Look-ups in named tables: a row name and a column name give one cell, copied from the table.

Table baruk
fields: tesag, kono, bem, ful, dap
nipe: [0.38, 0.00, 0.37, 0.05, 0.16]
gozuzu: [-0.51, 0.02, -0.60, 0.11, -0.01]
nabap: [0.15, -0.04, 0.09, 0.05, 0.09]
mar: [-0.36, 0.17, -0.35, 0.15, 0.09]
bomar: [-0.33, -0.05, -0.45, 0.07, 0.00]
zol: [0.53, 0.05, 0.56, 0.06, 0.20]

nabap, tesag: 0.15
nipe, dap: 0.16
nipe, tesag: 0.38
nabap, kono: -0.04
zol, bem: 0.56
gozuzu, kono: 0.02
bomar, kono: -0.05
gozuzu, dap: -0.01
nabap, bem: 0.09
mar, dap: 0.09
gozuzu, bem: -0.60
bomar, dap: 0.00
mar, kono: 0.17
Row with the largest ful: mar

gepip
fields: fotufer, mevu, rovivof, fidesu, safed, gunef, gil, dolip, los
busibu: [81, 97, 163, 62, 125, 130, 195, 181, 133]
buser: [131, 144, 75, 212, 100, 69, 141, 158, 197]
kogugab: [101, 62, 119, 112, 112, 125, 225, 192, 147]
lepo: [140, 125, 78, 209, 108, 83, 156, 162, 188]
zugup: [95, 114, 170, 63, 132, 137, 178, 166, 126]
sivo: [165, 203, 126, 195, 138, 130, 80, 96, 163]
gubeti: [229, 93, 155, 147, 177, 242, 173, 101, 79]

buser, gil: 141
sivo, dolip: 96
sivo, los: 163
busibu, fotufer: 81
zugup, los: 126
kogugab, safed: 112
buser, dolip: 158
buser, gunef: 69
busibu, gil: 195
buser, fotufer: 131
buser, los: 197
buser, rovivof: 75
kogugab, mevu: 62
kogugab, los: 147
sivo, rovivof: 126

Table bibev
columns: saf, sofimaz, bis, kosavo, sol, simu
monada: [75, 95, 76, 84, 73, 50]
gogufo: [91, 70, 85, 80, 89, 106]
bazafak: [111, 31, 104, 73, 113, 193]
furusal: [61, 118, 66, 88, 58, 2]
remefur: [96, 58, 91, 76, 97, 135]
zod: [88, 67, 86, 79, 90, 113]
geroza: [61, 116, 66, 88, 59, 3]

What is the simu of remefur in bibev?
135
What is the simu of gogufo in bibev?
106
What is the sol of remefur in bibev?
97
What is the bis of furusal in bibev?
66
What is the sol of furusal in bibev?
58
What is the sofimaz of bazafak in bibev?
31
What is the sofimaz of zod in bibev?
67
What is the sofimaz of gogufo in bibev?
70
What is the kosavo of gogufo in bibev?
80
What is the sol of monada in bibev?
73
What is the sofimaz of remefur in bibev?
58
What is the sol of gogufo in bibev?
89
What is the sofimaz of monada in bibev?
95
What is the simu of bazafak in bibev?
193
What is the saf of zod in bibev?
88
What is the saf of gogufo in bibev?
91
What is the kosavo of zod in bibev?
79
What is the simu of furusal in bibev?
2
What is the kosavo of geroza in bibev?
88

Table dak
	daro	kifaro	ter
moz	47.9	-34.9	-44.7
mif	-65.6	-16.7	-65.9
furizol	-35.1	-60.1	-76.8
fet	-38.7	-19.2	-3.6
solu	-72.6	-98.4	-47.4
tadutel	79.8	-15.3	-69.8
gekemi	-36.6	-15.1	-88.9
dud	-45.9	-22.7	-13.2
gagago	-20.3	-85.3	-44.8
banu	-43.5	-61.2	-12.9
rav	-47.8	-1.1	-51.7

banu, ter: -12.9
fet, ter: -3.6
banu, kifaro: -61.2
solu, ter: -47.4
furizol, daro: -35.1
rav, kifaro: -1.1

bobemeg:
,zaso,nekim,tipev,kef,bagirip,vam,retala,lume
banup,32.2,35.3,54.7,46.4,47.9,44.0,53.3,44.9
fazomu,29.1,42.0,48.7,39.1,32.4,57.3,38.5,82.2
rulof,28.8,43.4,49.5,39.7,33.3,54.1,37.0,45.1
vov,33.3,35.8,54.7,46.6,48.0,45.9,52.2,41.2
mepusal,31.0,40.7,54.6,45.5,49.1,44.3,51.6,41.2
gupe,26.6,41.1,49.8,42.0,33.1,53.1,41.8,3.3
guzetef,27.4,43.2,49.5,39.1,33.2,53.5,40.3,45.0
ner,33.3,43.7,49.8,46.6,40.3,55.0,37.4,48.0
futuk,31.4,38.6,52.9,44.9,49.4,46.8,53.6,44.1
doradal,32.1,37.8,53.0,45.2,49.4,43.8,53.6,51.2
sebug,26.2,42.6,49.9,39.8,33.1,55.0,39.8,54.5
bib,27.4,43.7,48.8,39.4,32.4,55.0,36.7,8.2
mon,31.7,39.6,49.2,38.9,35.1,57.3,38.9,55.8

bib, vam -> 55.0
mon, zaso -> 31.7
vov, bagirip -> 48.0
ner, vam -> 55.0
mon, vam -> 57.3
vov, lume -> 41.2
guzetef, lume -> 45.0
bib, kef -> 39.4
banup, nekim -> 35.3
bib, tipev -> 48.8
doradal, nekim -> 37.8
gupe, bagirip -> 33.1
fazomu, zaso -> 29.1
fazomu, tipev -> 48.7
guzetef, retala -> 40.3

bupin.csv
,zirunef,gonata,nilo,les,fereso,dade
guriv,80249,82908,68546,59445,25530,65099
voz,89957,36323,48550,80404,72009,54700
kogeg,60161,79783,79032,45047,37547,86735
zili,58066,38325,33581,58100,81549,23467
kuvuko,11691,67800,47557,35704,44991,54379
pobiv,62174,39285,31514,61012,79236,21475
luz,86497,78094,62624,68387,24986,58225
sim,10466,60309,49386,36427,51189,51199

What is the fereso of sim in bupin?
51189
What is the les of pobiv in bupin?
61012
What is the fereso of zili in bupin?
81549
What is the gonata of zili in bupin?
38325
What is the nilo of luz in bupin?
62624
What is the nilo of kuvuko in bupin?
47557
What is the nilo of zili in bupin?
33581
What is the zirunef of kogeg in bupin?
60161
What is the dade of kogeg in bupin?
86735
What is the les of zili in bupin?
58100
What is the les of guriv in bupin?
59445
What is the gonata of pobiv in bupin?
39285
What is the nilo of sim in bupin?
49386
What is the fereso of pobiv in bupin?
79236
What is the nilo of guriv in bupin?
68546
What is the dade of kuvuko in bupin?
54379
What is the gonata of voz in bupin?
36323

